(in the rows, 128 means zero)
The rows of R fall into 3 groups, and each row is roughly a mix of its group's hidden directions.
R (101 x 10):
[[160 111 115 167 137 133 163 165 132 188]
 [124 185 103 142 144 166 155  80 148 123]
 [150  79  71 110 144 168 135 103 143 135]
 [200 120 151 164 148 116 122 143 145  95]
 [143 194 107 160 128 141 133  92 107  93]
 [111  87 159 185 156 126 144 117  84 130]
 [153  85 151 129 126 166 188 103 136 107]
 [ 99 169 147 141 140  89 119 186  94 124]
 [ 78 154  93 162  80 158 118 127 109 125]
 [ 86 127  85  79  89 165 122 133 124 108]
 [163  86 141 102 135  56 121 137 130 120]
 [129 128 106 162 155  87  70 103 113  97]
 [131 124 175  78 183 122  95 140 136 117]
 [150 108  82 119 122  98  67 109 140  97]
 [ 93 115 114  67  81 107 113 156 132 146]
 [124 113  74 101  84  90 109 130 146 164]
 [110 119  63 144 152 129 171 140 113  89]
 [115 124  98  78 156 152 176 106 113  91]
 [133 142 101 129 179 101 136 182 125  85]
 [ 92 142 157 102  93 131 116 136  59 132]
 [ 90 140 117  76 123 134 150 118  76  89]
 [ 88 161 107 169  86 177 131 132 118 139]
 [102 110  96 124 152  75 136 122  95  77]
 [ 84 101 148  71 126  97 137 118 147 165]
 [157 105 141 191 137 118 109 139 181 144]
 [114 179  81 125 137 185 130 114 113 151]
 [159  66  94  95 139 132 101 145 153 108]
 [131 136  98 158 148  94  81 120 181 100]
 [107  84 127 167 136 114 105 190 100 122]
 [ 82 124 129  83 144 123 121 136 177 175]
 [140 131 172  70  98 161 129 150 125 165]
 [162 132 160 171 176 124 156 120 156 163]
 [149 111 113 154 131 197 176 108 138 130]
 [152 108 135 121 135 111  86 205 138 132]
 [121 158 152 143 139 103  98 200 139 153]
 [137  71 124 154 107  64 129 134 110 146]
 [ 96 183 119 116 121 182 101 104 102 134]
 [107  82 142  75  90  99 142 161 116 136]
 [122  63 159 118 121 126  94 178 117 119]
 [133 155 137 105 188 109 162  84 132 101]
 [126 151  65 113  95  97 151  90 139 149]
 [178 151  82 100 119  91 131 105 163 117]
 [ 95 140  90 136  68  88 144 116 103 114]
 [125 110 156 118 161 147 176 185 149 152]
 [156  80 167 170 137 106 161 154 141 148]
 [106 133 143 163 142  91  98 180 158 163]
 [105  97  87  73 126 163 124 116 118  89]
 [180 169 136 166 145 153 165 114 156 140]
 [164 147  93 127  83  84 174 115 139 120]
 [126 168  85 143 125 187 122 131 120 173]
 [111 172 101  73 167 130 148 120 163 121]
 [132 155  97  94 137 160 176 129  91 167]
 [ 80 132 127 185 150 118 106 138 122  78]
 [133 107 128 145 111 108 102 153 151 206]
 [ 64 118 128 147 140 159 178 111 102 139]
 [101  83 155  94 123 157  93 177 124 131]
 [ 98 127 134  77 119  93 114 113 106  69]
 [167 100 146  79 106 123 170 135 116 169]
 [146 137 143 166  82  89  96  81 110 126]
 [178 118 129  85 100 159 133  77 147 126]
 [116 146  61 125 148 167 161 108 120  99]
 [120 110 146 173  99  67 138 135  90 110]
 [179 172 121 174 133 129 160 107 155 147]
 [124 192 109 149 180 148 129 107 133 158]
 [121 130  62 132 135 176 160 110 128  94]
 [148 161 115 171 144 164 160 136  90  87]
 [107 139 138 104 180 105  60 116 126 118]
 [131 135 125 144  81 100  78  71 116 130]
 [156 180 141 124 153 189 134 131 161 116]
 [ 95 134 190 155 148 131 155 140  79 130]
 [162 107 156 160 110 156 184 154 139 157]
 [102 134 128 200 142 168 140 162 115 140]
 [ 93 102 100 122 161  80 143 136  95  85]
 [107 143  93 181 174 112 119 126 149  88]
 [103 130 110 173 141 120  76 185 127 134]
 [ 72 142  97 129 174 100 165 117 123 103]
 [112 144 130  89 144  79 175  83 112 131]
 [124  88  91 116  94 173 170 131 110  98]
 [117  81 150 176 125 128 129 124 149  67]
 [ 97 133 122  69 120  95 122 118  98  78]
 [118 105 133 172 146  82 133 118 184 159]
 [138  79 156 150 103 113 186 145 111 153]
 [157 127 117 180 136 168 146 141 149 183]
 [170 123 127  62 134 102 106 165 138 107]
 [132 131 146 211 107  99 111 112 128 143]
 [174 120 148  76 173 152 130 136 163 119]
 [ 99 120 150  91 181 133 154  91  98 101]
 [ 97  78 146  66 107 111 113 134 119 152]
 [146 103 181  81  95 105 156 118 100 136]
 [ 60 116  97 115 159 110 148 130  95 102]
 [104  63 107 123 143 161 128 172 103 117]
 [128 100 144 134 177 121 144 100 131 196]
 [134 121 102 206 145 142 115 139 168 126]
 [135  83 150 128  98 117 194 147 116 157]
 [124 116  82 159  75 159  92 156 133 118]
 [165 119 125 112 197 124 102  99 141  96]
 [101 165 108 130 170 123 116  87 139  73]
 [128 131  72 121  86 185 122 144 116 153]
 [111 191 105 125 142 172 121 119 103 167]
 [142 185 113 114 147 136 122 129 122 198]
 [188  88 115 110 137 116 100 167 154 106]]

One row of each group comes first, with its name. Which group is each row after those in?
[123 144 104 111 155  95 173  81 122  83] | Z
[111 125 109 111  70 126  80 168 106 152] | D
[117 166 190 106 149 147  97 166 139 122] | V

[110 147 113 138 166 118  58 105 118  95] | V
[127 101 162  59  98 110 134 103 131 155] | Z
[166 124 128 201 132 120 171 107 118 126] | V
[ 87 142 100 175  74 156 114 143 112 136] | V
[106  74 137 122 132  93 135 105 179 165] | Z
[106 152 134 182 144 105  66 138 150 124] | D
[175  97 132  66 113 125  94 151 144 127] | Z
[142 169 103 132 185  84 139 134 135 165] | D
[114  68  91 117 145 185 131 110 117 125] | V
